Each path is a new rotation, seen through one point. The rows after it are directions, each followed by how far the rotation turns it, in deg/step (0 if it stays put).
Each turn is a multiple of 5 degrees from 10 to 175, or 0.
Each row of a path follows its step; steps can be skipped.
path 1
step 9: [ 0.03 -1.20  0.67  0.42 -0.67  0.01  0.14 -2.58  0.24 -0.61 -1.96 -0.32
 -2.10 -0.35 -1.31  0.62 -2.47 -2.56 -2.07  1.37  0.61  0.86  1.14 -2.52
 -1.35 -2.35 -0.05 -0.01  0.30 -0.08  0.61 -1.74  1.39 -1.31 -0.20 -0.13
  0.78  0.67  1.86  1.03 -2.05  1.19  2.74  0.57 -2.04  1.89  0.48 -0.69
 -3.12 -0.03  0.50 -1.75  3.48  0.97  0.99 -0.23  1.35 -0.62 -1.83 -0.01
 -2.71 -1.03 -2.04  0.33 -2.45  0.11 -0.11 -1.60 -3.52 -3.54]
step 10: [-0.82  2.78 -0.48 -1.23  1.23 -0.93  0.47 -1.41 -1.25  1.80  0.53 -0.94
 -1.54  2.65 -2.60  0.72  1.85 -1.69  0.75  1.63 -2.90  0.84  1.24 -0.69
 -0.40 -0.31 -1.39 -1.41 -1.24  0.22  0.53 -2.51  0.30  1.20 -0.19  0.09
 -0.37  0.42  0.62 -1.08  0.72 -0.78 -0.04  1.15 -0.94  1.30 -1.53 -0.82
  4.05  0.98 -0.35  0.44  3.31  2.21  0.12  2.60 -1.43  0.54  2.63 -2.05
 -2.96 -0.74  2.94 -0.51 -1.70 -0.62 -2.37  0.09 -2.26 -1.40]
step 11: [ 0.07 -0.49 -1.26 -1.22  2.36  0.42  0.77  0.31 -1.32  1.56 -0.90  1.06
  1.37  0.98 -2.26  2.63  0.86  1.93 -1.09 -0.42 -1.16 -0.43 -0.94 -0.82
 -0.57  0.31 -2.71 -0.04  2.38  1.25  1.11 -0.91  0.23  1.72 -0.03  1.20
  3.04  0.63  1.09  1.19  0.11  0.96 -0.57 -0.92 -0.26  3.25  0.96  0.58
  3.85 -1.11 -2.85  1.20 -3.57  4.40 -1.75 -0.15  1.26  1.03 -1.22  2.11
 -0.54  0.11 -1.66  0.09 -0.91 -0.64 -0.13 -0.88 -1.78  2.26]
step 12: [ 2.16 -2.07  0.95  0.50  0.58 -0.69 -0.57 -0.91  0.14  1.71 -1.75 -0.80
  0.12  3.33  0.28 -1.27 -1.65  0.20 -2.41  1.56  2.00 -1.14 -1.75 -1.76
 -2.53  2.14 -0.91  2.32 -0.95 -0.11  1.75  0.79  1.08 -0.35  1.75  1.48
  2.40 -0.47 -2.20 -0.31  1.31  1.70  1.30 -2.62  1.07  1.36 -4.02 -0.67
 -0.87  0.92  0.22 -1.00 -0.38  1.09  0.98  1.28 -0.40 -1.60 -2.61  1.72
  0.89 -1.38 -1.07 -1.04 -2.43 -1.88  0.15  0.71 -2.66 -1.68]
step 17: [-0.03  0.02 -1.86 -1.74  1.48 -0.09  1.44 -0.19  0.97  1.42 -4.63 -0.80
  0.60 -0.83 -0.99 -2.33  2.65  0.43 -0.60  0.37 -1.66 -0.12  1.87  0.27
  1.08  1.91 -1.46  0.41 -0.77 -2.74  2.26 -0.85  2.25 -1.48 -2.02 -1.93
  2.37  0.59 -1.20  1.77  0.45 -2.56 -1.06 -1.38  0.94  1.08 -3.19 -1.98
  1.60  0.83 -2.38 -0.22  0.75 -0.10 -0.90  0.20 -0.31 -0.95  0.35 -3.78
 -0.35 -1.54 -2.14 -1.68 -0.93  0.31 -1.20 -0.44 -0.48  0.04]
step 22: [-0.31  0.14 -0.22  2.07  2.01  2.35  0.43 -2.19  1.13  0.78 -1.66  0.41
  0.69  3.36 -0.22 -3.01 -1.02 -3.06  1.12  0.08 -0.88  0.24  0.08  0.42
 -0.48  0.50 -1.48  4.02 -1.81  1.62  2.21  0.18 -0.06 -1.79  1.46  0.39
  1.11 -0.36  0.69 -0.17  0.84 -2.59  0.56 -0.96  3.61  1.02  0.70 -1.49
 -2.42  0.98 -1.45  2.05  0.55  1.25  1.59 -0.75  0.98 -2.11 -0.31  1.17
  0.89 -2.53  1.84  1.67 -0.29 -0.47 -2.23  1.09  1.48  0.66]
step 24: [-1.05 -1.36 -1.78 -0.66 -1.64 -0.89  2.01  0.57 -0.68 -2.03 -2.46  2.38
  1.54  0.32  0.15  2.46  0.75  2.37 -1.81 -0.85  0.98  0.93  0.89  0.31
  2.11  2.27  2.26  0.63 -0.40 -1.66 -0.11  2.04  1.05  0.63 -2.88 -0.91
  2.47 -0.29  0.38  1.85  2.57 -1.19 -1.29  0.23 -2.08 -2.08  0.32 -0.28
 -0.90  1.36 -2.72 -1.29  0.56  0.36  4.14 -2.56  0.66 -0.72 -1.14 -0.75
 -1.37  0.24 -0.75  0.25 -2.44 -1.17 -2.10  1.96 -0.84 -0.73]
Directions:
[ 0.18 -0.09 -0.69  0.07 -0.09 -0.30  0.12  0.12 -0.83 -0.82 -0.50 -0.23
  0.19 -0.18  0.28 -0.27 -0.46  0.99 -0.27  0.01 -0.05  0.22  0.37 -0.17
 -0.12 -0.24  0.33  0.45  0.24 -0.41 -0.29  0.19 -0.20  0.31  0.05  0.67
  0.33 -0.17 -0.43 -0.41  0.20  0.78  0.52 -0.24 -0.22 -0.17 -0.45  0.16
  0.21  0.13 -0.41 -0.14 -0.32 -0.55 -0.10 -0.36  0.39 -0.16  0.56  0.43
 -0.06 -0.27 -0.03 -0.47 -0.44 -0.27  0.66  0.37  0.12 -0.32] -> 90
[ 0.05 -0.66  0.11 -0.44 -0.21  0.06  0.02 -0.30  0.38  0.20 -0.16 -0.59
 -0.43 -0.13 -0.69 -0.04 -0.58  0.21 -0.09 -0.07  0.23 -0.56 -0.14  0.29
 -0.18  0.39  0.40 -0.54 -0.19 -0.65 -0.04  0.13  0.27 -0.41 -0.41 -0.36
 -0.06 -0.69 -0.23 -0.56  0.31  0.29 -0.90 -0.10 -0.17 -0.06  0.58 -0.33
 -0.22  0.47 -0.51  0.34  0.24 -0.14  0.41 -0.15 -0.01 -0.44 -0.09  0.90
 -0.16 -0.36 -0.08 -0.29  0.58  0.25  0.23 -0.36  0.36 -0.29] -> 70
[-0.26 -0.13 -0.40 -0.49 -0.13 -0.50 -0.02 -0.43 -0.52 -0.14 -0.36 -0.36
 -0.43  0.15 -0.10  0.28 -0.33 -0.07 -0.03 -0.81 -0.60 -0.23 -0.14  0.18
  0.04 -1.00  0.03 -0.58 -0.45 -0.22  0.04  0.52 -0.50 -0.26  0.04 -0.31
  0.31  0.04 -0.24  0.51 -0.69 -0.26  0.08  0.07 -0.18 -0.57 -0.39 -0.45
  0.41  0.21 -0.16 -0.03  0.75  0.08 -0.26 -0.70  0.35  0.17 -0.19 -0.43
 -0.01  0.38 -0.60  0.19 -0.10  0.32 -0.65 -0.02 -0.25  0.03] -> 45
[ 0.28  0.38  0.69 -0.14 -0.63 -0.17  0.09 -0.81 -0.55  0.05 -0.35 -0.11
  0.74  0.31  0.43  0.21  0.33 -0.33 -0.14 -0.43  0.28  0.25  0.67 -0.26
  0.10  0.56 -0.06 -0.32  0.03 -0.28 -0.49 -0.36 -0.45 -0.19  0.19  0.38
  0.45 -1.05 -0.16 -0.36 -0.10 -0.46  0.28  0.26  0.81 -0.12  0.12 -0.27
  0.31 -0.04  0.03 -0.13  0.04  0.04 -0.06  0.29 -0.13  0.21  0.14  0.00
  0.02  0.03 -0.16  0.08  0.92  0.12  0.39 -0.15 -0.63 -0.15] -> 140
[-0.30  0.12  0.29  0.61 -0.28  0.35 -0.68 -0.15 -0.67  0.62 -0.49  0.26
 -0.21 -0.13 -0.08  0.03  0.30  0.91  0.66 -0.38  0.59 -0.32 -0.32  0.65
  0.60  0.19 -0.18  0.00 -0.57 -0.13  0.32 -0.10 -0.25  0.59 -0.22 -0.13
 -0.37 -0.07  0.21  0.12  0.58  0.87  0.75  0.03  0.09 -0.15 -0.17 -0.10
 -0.05 -0.22  0.20 -0.04  0.49  0.54 -0.35 -0.14 -0.41 -0.41 -0.44 -0.01
  0.19  0.00 -0.29 -0.30  0.21 -0.07  0.09 -0.18  0.01  0.01] -> 55
[-0.33 -0.23 -0.36  0.51 -0.13 -0.83 -0.20 -0.11 -0.15  0.11 -0.21  0.38
 -0.09 -0.30 -0.01  0.23 -0.09 -0.08 -0.10 -0.67  0.06 -0.70 -0.30  0.18
 -0.42  0.13  0.30  0.16  0.41  0.03 -0.05 -0.57 -0.45 -0.21  0.12  0.41
 -0.13  0.49  0.70  0.45  0.15  0.04 -0.13  0.69 -0.66  0.27  0.43  0.60
  0.44 -0.45 -0.16  0.37 -0.81 -0.44  0.14 -0.12  0.10  0.39 -0.15  0.13
 -0.46 -0.03 -0.50  0.58  0.63  0.17  0.42 -0.48 -0.16 -0.11] -> 145
path 2
step 2: [-0.44  1.49  0.74 -1.49  0.02  0.89  1.61  1.60 -0.94 -1.92  0.29  1.15
  1.75 -1.37  1.47  1.84  0.49  1.13 -1.60 -2.35  0.92  0.05 -2.12  0.87
  0.07 -1.50 -0.94  0.13  2.00  2.02  1.32 -0.25  0.51  0.51  2.08  3.14
  0.66 -2.44 -2.99 -0.11 -0.83  0.24 -0.98  2.30 -1.60  0.49  2.16  1.53
 -2.20 -2.08 -1.85 -1.28 -0.26 -1.27 -0.61 -0.62 -0.68  1.46  0.94 -0.80
 -0.91  2.22 -0.23  1.03  0.59 -5.45  1.21 -0.99  1.41  0.72]
step 4: [-2.96  0.66 -3.90 -1.36 -2.24  1.75  0.74 -2.02  0.40  0.05  2.62  2.98
  1.34 -3.18 -1.45  0.07 -2.05 -0.88 -1.43 -2.20  1.62 -0.14 -1.95  1.46
  1.12 -0.31 -1.48 -0.49  0.30  0.89  1.51  1.05 -0.10  0.73  1.55 -0.38
 -0.47 -1.78 -1.47  1.84 -0.47 -0.23  1.04  0.85 -2.13  0.75  1.64  2.01
 -0.62  0.00 -0.64 -0.34 -1.77  0.46 -3.75  1.51  0.87  1.38  2.49 -1.84
  0.60  2.11  0.70  0.54  1.06 -0.32 -1.10 -1.14  1.48 -0.23]
step 8: [-1.86  0.61 -4.32 -1.30 -1.15 -1.63 -2.38 -0.62 -1.23 -2.35  2.18  1.15
  0.40 -0.84  0.27  0.34  0.54 -1.30  0.88 -2.75  2.39 -0.36 -2.67 -1.06
 -0.41  0.18  1.87  0.05 -0.67  1.45 -0.21  0.76 -0.90 -0.56  2.27  0.12
  1.07 -0.44  0.44 -0.75 -4.06 -0.15  1.05  2.38  0.74 -0.52 -0.84  1.05
  1.41 -1.74  0.09 -1.60 -1.91  2.48  0.23 -0.46  0.35  1.54 -0.38 -1.43
  1.57  0.03  1.81  3.87  2.14 -1.02  0.42 -1.49 -0.13 -0.50]
step 9: [-2.24  1.86  0.30  0.19  0.87 -0.39 -1.51  0.98 -0.75 -2.01 -0.96  1.31
  1.41  0.08  0.87 -0.59 -0.44  1.93  1.15 -0.97  1.47  0.75 -1.16 -0.79
  1.43 -1.10  2.61  0.06 -2.65  0.37 -1.37  2.17 -0.28 -0.61  1.45 -0.69
  1.76 -2.27 -0.75 -0.92 -1.72  1.35 -0.66  3.33 -0.05  1.01  1.09  2.11
 -1.29 -3.51 -0.40 -0.33 -0.64  0.33  0.83 -1.89 -0.23  2.50 -0.17 -0.76
 -1.40  0.94  3.58  2.47  3.79  1.30  1.29 -0.84 -0.05 -1.79]
step 14: [-0.30 -0.17 -0.93 -1.33 -0.18  0.94  2.63  0.62 -0.20 -1.47 -1.11  1.47
  3.43  0.32  0.78  3.50 -1.59 -1.26  0.58 -1.23  2.09  0.68 -1.63 -0.55
  0.66  0.26 -2.38  3.14 -0.09  1.35  0.82  0.82 -2.58  1.56  0.71  1.54
  0.22  0.91 -1.10  1.15 -2.82  0.19 -1.00  1.25  1.81 -0.26 -0.53  1.26
 -0.06 -2.01  0.06 -2.77  0.97 -4.62 -1.82  2.04  0.12  0.75 -0.20  0.70
  1.31 -1.00 -1.32  1.10  2.00  0.57  1.53 -1.22  0.72  0.77]
step 17: [-0.31  1.34  1.01  0.70 -1.57 -0.83  0.64 -0.31  0.77  0.72  1.52 -2.97
  0.22  2.00  0.29  1.93  0.81  2.03 -0.74 -2.63  0.25 -0.32 -3.37 -1.50
  2.20 -1.22 -1.54  2.53 -1.78  0.37  1.36 -0.44 -1.84  0.82  2.44  2.72
 -0.02 -0.75 -1.19  1.08 -2.43  1.62  1.10 -2.33  1.18  2.24  0.83 -0.57
  0.50 -3.11 -1.27 -1.23 -0.14 -0.86  0.16 -1.73  0.64  1.97 -1.15  2.14
  1.99  1.07  1.29  2.78  0.35 -0.30  1.95 -0.85  1.45  0.80]
step 18: [ 1.43  2.61 -0.84  0.23 -0.37  1.12  2.51  2.84  0.02 -1.58 -0.92  0.20
  0.84  0.08  1.68  4.11  0.51 -0.20 -0.09 -2.37  2.03  0.54 -3.59 -1.19
  2.87 -2.35  0.85  1.23 -2.48  0.42  1.97 -1.77 -0.99  0.34  0.40  2.44
 -1.42 -0.81  0.26 -0.42  0.36  0.03 -1.18  1.20  0.35  0.26  1.94 -0.56
 -0.40 -2.18 -1.49 -1.37  1.70  0.39  0.19 -0.67 -0.50  0.88 -0.50  1.33
  1.07  2.64 -0.94  3.10 -0.47 -2.42  0.07 -0.93  0.77 -0.98]
Directions:
[ 0.00  0.65  0.29 -0.50 -0.25 -0.96  0.45  0.01 -0.62  0.87  0.39  0.52
  0.29  0.02 -0.14  0.27  0.18  0.59  0.00 -0.41 -0.35 -0.49 -0.28  0.10
 -0.22  0.04 -0.09 -0.70 -0.08 -0.46 -0.44  0.14  0.10  0.07  0.32  0.12
  0.78  0.11 -0.30  0.19  0.01 -0.54 -0.08 -0.17 -0.12  0.08  0.04 -0.06
  0.09  0.15 -0.19  0.24 -0.50 -0.19  0.15 -0.30 -0.25  0.03  0.04  0.56
 -0.35  0.18  0.75 -0.31 -0.45  0.61  0.45  0.08  0.11  0.65] -> 175
[-0.20 -0.36  0.33 -0.12  0.16 -0.11 -0.47  0.90 -0.06 -0.17 -0.08 -0.03
 -0.89  0.20 -0.07 -0.08  0.15  0.30 -0.75  0.94 -0.57 -0.12 -0.04  0.65
 -0.15 -0.02 -0.42 -0.29 -0.39  0.06  0.06 -0.11 -0.48  0.31  0.49  0.99
  0.14 -0.08 -0.07  0.16  0.04  0.41 -0.02  0.38  0.36  0.09  0.10  0.43
  0.27 -0.65 -0.28 -0.03  0.60 -0.05 -0.60 -0.58  0.15 -0.11  0.00 -0.01
  0.08 -0.19  0.39 -0.44  0.47  0.01  0.41 -0.06 -0.27  0.22] -> 95
[-0.34  0.24  0.11  0.58  0.45  0.05 -0.37 -0.38 -0.10  0.47  1.09 -0.07
 -0.30  0.01 -0.15  0.09 -0.02  0.48  0.02 -0.13  0.16 -0.36  0.32  0.38
  0.20  0.13 -0.34 -0.08 -0.06  0.15  0.41  0.71 -0.08  0.17  0.26  0.20
 -0.64  0.31 -0.01 -0.34 -0.75  0.05  0.10 -0.44  0.35  0.28  0.04 -0.19
 -0.25  0.37  0.26 -0.10  0.18 -0.21 -0.89  0.88  0.54 -0.36  0.23 -0.35
  0.09 -0.33 -0.17  0.31 -0.15  0.48 -0.13 -0.06  0.68  0.71] -> 115
[ 1.04  0.09 -0.23 -0.27 -0.93 -0.02 -0.65 -0.16  0.32  0.40  0.17 -0.08
  0.54  0.22  0.04  0.50 -0.19 -0.02  0.46 -0.03 -0.20 -0.38  0.39  0.14
 -0.50 -0.12  0.17  0.58 -0.42  0.40  0.67 -0.18  0.14  0.21 -0.15  0.36
  0.57 -0.01 -0.17 -0.50 -0.76 -0.11  0.25  0.03  0.33 -0.04  0.07 -0.20
 -0.07  0.16  0.45  0.50  0.01  0.10 -0.44 -0.40  0.50  0.13 -0.06  0.29
 -0.49 -0.32 -0.25 -0.67  0.44  0.04 -0.06  0.33 -0.32 -0.53] -> 160
[-0.14  0.30  0.61 -0.28  0.34 -0.01 -0.67  0.48  0.03 -0.12 -0.46  0.44
  1.05 -0.17 -0.19  0.09  0.25  0.31  0.01  0.42 -0.12 -0.33 -0.02  0.21
  0.06 -0.53 -0.25  0.29 -0.07  0.08  0.56 -0.04  0.18 -0.14 -0.71 -0.33
  0.55  0.13  0.26  0.28  0.18  0.10  0.04 -0.26  0.18 -0.22  0.15  0.59
 -0.61  0.03 -0.49  0.37  0.36 -0.53 -0.18  0.36 -1.00  0.27  0.29 -0.55
 -0.15  0.15 -0.46  0.55  0.35  0.35 -0.01  0.42  0.36  0.23] -> 155
[ 0.26  0.44 -0.76 -0.13  0.53 -0.04  0.24  0.19  0.20  0.85 -0.17  0.05
 -0.06 -0.38 -0.85 -0.30 -0.14  0.20 -0.30  0.05 -0.76  0.00 -0.03 -0.19
  0.43  0.27  0.23 -0.01 -0.87 -0.08  0.23 -0.89  0.15  0.01  0.01  0.13
 -0.07 -0.08  0.01 -0.04 -0.01  0.16 -0.21 -0.10 -0.08 -0.27 -0.31 -0.04
 -0.21 -0.42 -0.24 -0.15 -0.56  1.09 -0.07  0.73  0.47  0.45  0.22 -0.26
 -0.01  0.17 -0.17  0.31  0.22 -0.45  0.52  0.47  0.26  0.00] -> 25
